D: 3 groups of rows, each row roughly a mix of its group's hidden directions:
D (109 x 10):
[[ 12 -24  -5 -13   5 -11 -12 -19 -10 -15]
 [ 23  23   4 -19  -9 -13   8   5   9  -9]
 [ 23 -12   8   6  -8  11  -4 -22 -21   3]
 [-17 -21   6  15   8  14 -11  -6 -22  -6]
 [ 10 -17  -7  14 -23   6   3   7  26  -3]
 [-14 -13  13  15  -2  -5   9 -22 -23   0]
 [ 11 -11   9  17   2  -7  -9   4  17  29]
 [-21 -20  10  11  12   4  -8  12   3 -22]
 [ 18  -7   2 -25   3  13 -16 -11 -19   2]
 [ -6 -28   1  13 -11   5  -5   1   5  27]
 [ 18  -2  -6 -14  26   0  -7 -13  16  14]
 [  9 -15  23  20   9  21 -10  -5  -1  -5]
 [ 14  17   6  -1  -9  24   6  24 -10  -3]
 [ -4 -10  31  -3 -11 -14  -5  18 -11   2]
 [  1  -8  -7  17   1  14 -16 -27  13  12]
 [  8 -13   9   9  -2  23   6 -20 -14  18]
 [  0  36 -12   7  -4  -1  13   8 -12   4]
 [ 18  -9  19 -13  -3   8  17  22  -3  10]
 [-17 -26  -5 -15 -13  11  -1 -18   8   5]
 [-19   6   2   6 -28 -19  -4  14 -10   3]
 [ 21   4  21  -9 -24 -12   9   3  -8  -8]
 [  3  -2  29  12 -14 -19   4  17   2  -5]
 [ 12 -21  -2  10  -8  -3  10  -8  -6 -31]
 [  3  25   4  -1  10 -14  11   6  10 -26]
 [ -1  -9  -3  -4   2   2 -17   9   8  37]
 [  3  -6 -17   7   3   1   0 -25  27  12]
 [-13 -13  13  -9  -6   0  11 -11 -30 -12]
 [ 11  -3  -5 -12  17  25  10 -18  13  -8]
 [ 18   9   7 -25 -14  -4 -11  20   6  -4]
 [-24 -19  -7  -8 -10   3  -4  12   2  24]
 [ -9   3 -16   4  14  12  32  12   7   5]
 [-11  -5   7  -8 -37   4   7  -3  -4 -14]
 [-17 -10  -8 -12  13 -27 -10 -10  11   9]
 [-24   3  10   7 -17   4   5  15  12 -22]
 [  5   7   2 -18 -12  12 -16 -29   1 -11]
 [ 17 -23   3   9  -5  23  -2 -13 -15  -6]
 [ 20 -12  24  -8  -6 -19  14   4   5  -8]
 [-22   0   5  29   6  15  -4   6  -3  14]
 [ -6   5 -16 -35  14   8  -9   3   0  -5]
 [ -8   4  22  -2  -6 -19  20  21  -9  -6]
 [-16  23 -14   4  23   2   1   8  18  -4]
 [-16   6 -28 -10  -3   6  -2  11  17  16]
 [ -9 -18  13  17  12  -3  -7  14  18 -18]
 [  8  -5  -5   6 -14  23 -24   2 -19   8]
 [ -5 -18 -17 -15   6  14  25  -7  11   6]
 [-10  29  -4  15 -14   6  14   9 -14   3]
 [ -1 -18  22  10   4   5 -17  12  -7 -21]
 [  6  -1  -9  -9   5  20  -8 -19 -26 -12]
 [-13  -5   6  13 -21  14  25  13  -7  -4]
 [-24   4   1   5   3 -14  24   1  11  20]
 [ 13  11 -13  14  -7  11 -20  16  19   8]
 [-17  -8  -1   7  19  16 -23   2 -19   1]
 [ 22  -2 -19 -11   5  19 -19  -9   9   2]
 [ 21 -27  -5 -16   5   2  -1 -16 -10  -7]
 [ 14 -12  10  11  -6   9  29  15 -10  -4]
 [ -4 -20  -9 -26  -2   9   9 -15  17  -7]
 [ -1 -16   1 -31  -3 -10  11  -4   7  20]
 [  4  20  13  14 -13  16   6  26   0  -5]
 [  8 -24  -9 -28  -4   8   7 -15   6   0]
 [ 23 -25   0  -4   1   4 -18 -18   0 -10]
 [ 17 -11 -16  -4   4  31 -10  -1   6  10]
 [-17   3   3  22   0  13  -6 -18   3  24]
 [ 15 -26  -4 -14  13 -16 -11  -7   2  13]
 [ -2  29   0  -9   1 -13 -19   0   9 -19]
 [ -4  12  -2  22   1 -17  18   2  23  10]
 [ -2   1  14 -27   5 -16  15   2   1 -21]
 [-26  -8  -9   5   8 -23  -7   0  19   1]
 [  7 -15 -11  -7   5  25 -28   0  -4   6]
 [ 10 -11  25   6 -13   6   3   9   2 -27]
 [  7  29   0   8  -2 -18 -18   3 -16   6]
 [ 21  15  -1 -15  16 -12 -17  -7   8 -13]
 [ 12  -4  14  -9   0 -30  -4 -22   7  -6]
 [-11 -12 -10   4  24  12   0 -25 -13   4]
 [  1  -5  -7   3   5 -15 -11 -31  21   6]
 [-16 -18  -8   7   7   3  -5 -28 -17   7]
 [-27  17   7   0   3  -5  11  15  -4  21]
 [  0 -13  23 -17   6 -10 -17   7 -20   4]
 [ 15  12  11  -2 -12  21  15  -5  -3 -23]
 [ -5  14 -17 -13  14 -14 -22 -12   6  12]
 [  3   8 -24  -6   7   8 -24 -22  -4  -4]
 [  3  -9   8 -12   2  10  23  -1 -28  13]
 [  8  -7 -15  -4  28   8 -10 -13  17  13]
 [ -4 -11  12  16 -11   3  14  19 -15 -22]
 [  9   9  14  13 -13   3 -18  23  -4 -17]
 [ -1 -16 -23  -8  11   6 -17 -24  -5   2]
 [ 22  15   8   7 -13   3  20   9 -19  -8]
 [ -9  16  -1  17  24   1 -21  13   2   9]
 [  6  -4  17  23  13  15  12  17   4 -13]
 [  2 -24  -4   7   2 -17 -10  -8  27 -10]
 [-19  15 -15 -15   9 -16   5  16  13   8]
 [ 13  -2  13 -29  -2   0 -17   6 -16  13]
 [ -4  -4   3  17  15  14  25  21  10  -7]
 [ 12 -15   7  -8   4   6 -30 -12 -17  -6]
 [  7   9  -4  -8 -19  -1  20 -20 -22   6]
 [ -9  17 -16  10  18  -9  14  21   3  10]
 [ 14  27   4  11 -11  23   6  -7  -5   5]
 [-16  29  -1  -1   5   1  -9 -13  -7  22]
 [-23  -6  -2  23  -2   4   1   9  -9  24]
 [ 25 -10  -7  -5  -3  -2  -5 -22  -7 -24]
 [-29  -2 -15  -5  11  12  -2  -8  21   4]
 [ -6   0  -6 -10  -8  -3  29 -15  -4 -24]
 [ 10  12   2   4 -17 -25   0  13 -22   8]
 [-16 -17  -4   0   7 -20   1  12  27   4]
 [ 28 -11  -1 -13  13   9  -3 -22  -3   5]
 [-21  22 -10   4 -22 -10   7  10 -10   6]
 [-23   7   8  22  -3  11   9  13   5  19]
 [  3 -14  17  19  -9  18  21  -4 -12   8]
 [-22   1 -18 -15   4   4   3  -7 -12  25]
 [ 18  -2  -5   9  34   7   5   0  -2  15]]

which group is each row in? (one row of each group first):
[  0  13  20  22  -9 -19   8  15   6  -6] : K
[-25  18   9  21 -12  14  -7   5  -1  -6] : Y
[ 14 -11 -15 -23  11   4  -4 -23  -5  12] : S

[ -6  -8  11  21 -17  -4  -7   5 -23  18] : Y
[  6  19 -11  21  12  -2  15 -17   7 -15] : K
[-14  11   1  -5   1  -3  34   9  -8  16] : S
[ -5  -2  14   5   4  -1  -6 -25   3  31] : S
[ -9  -2  -1 -15 -32  -5 -12 -18 -10   4] : Y
[-13  -5   2  -9  32   0   3 -16 -12 -13] : K
[ -9  28 -19 -12 -16   0  12   5  -6  -5] : K
[ 11  15 -19   0  11  -7  25  12  -9  14] : Y
[-10   5 -22  -7   2   7  26  14 -15  -9] : S
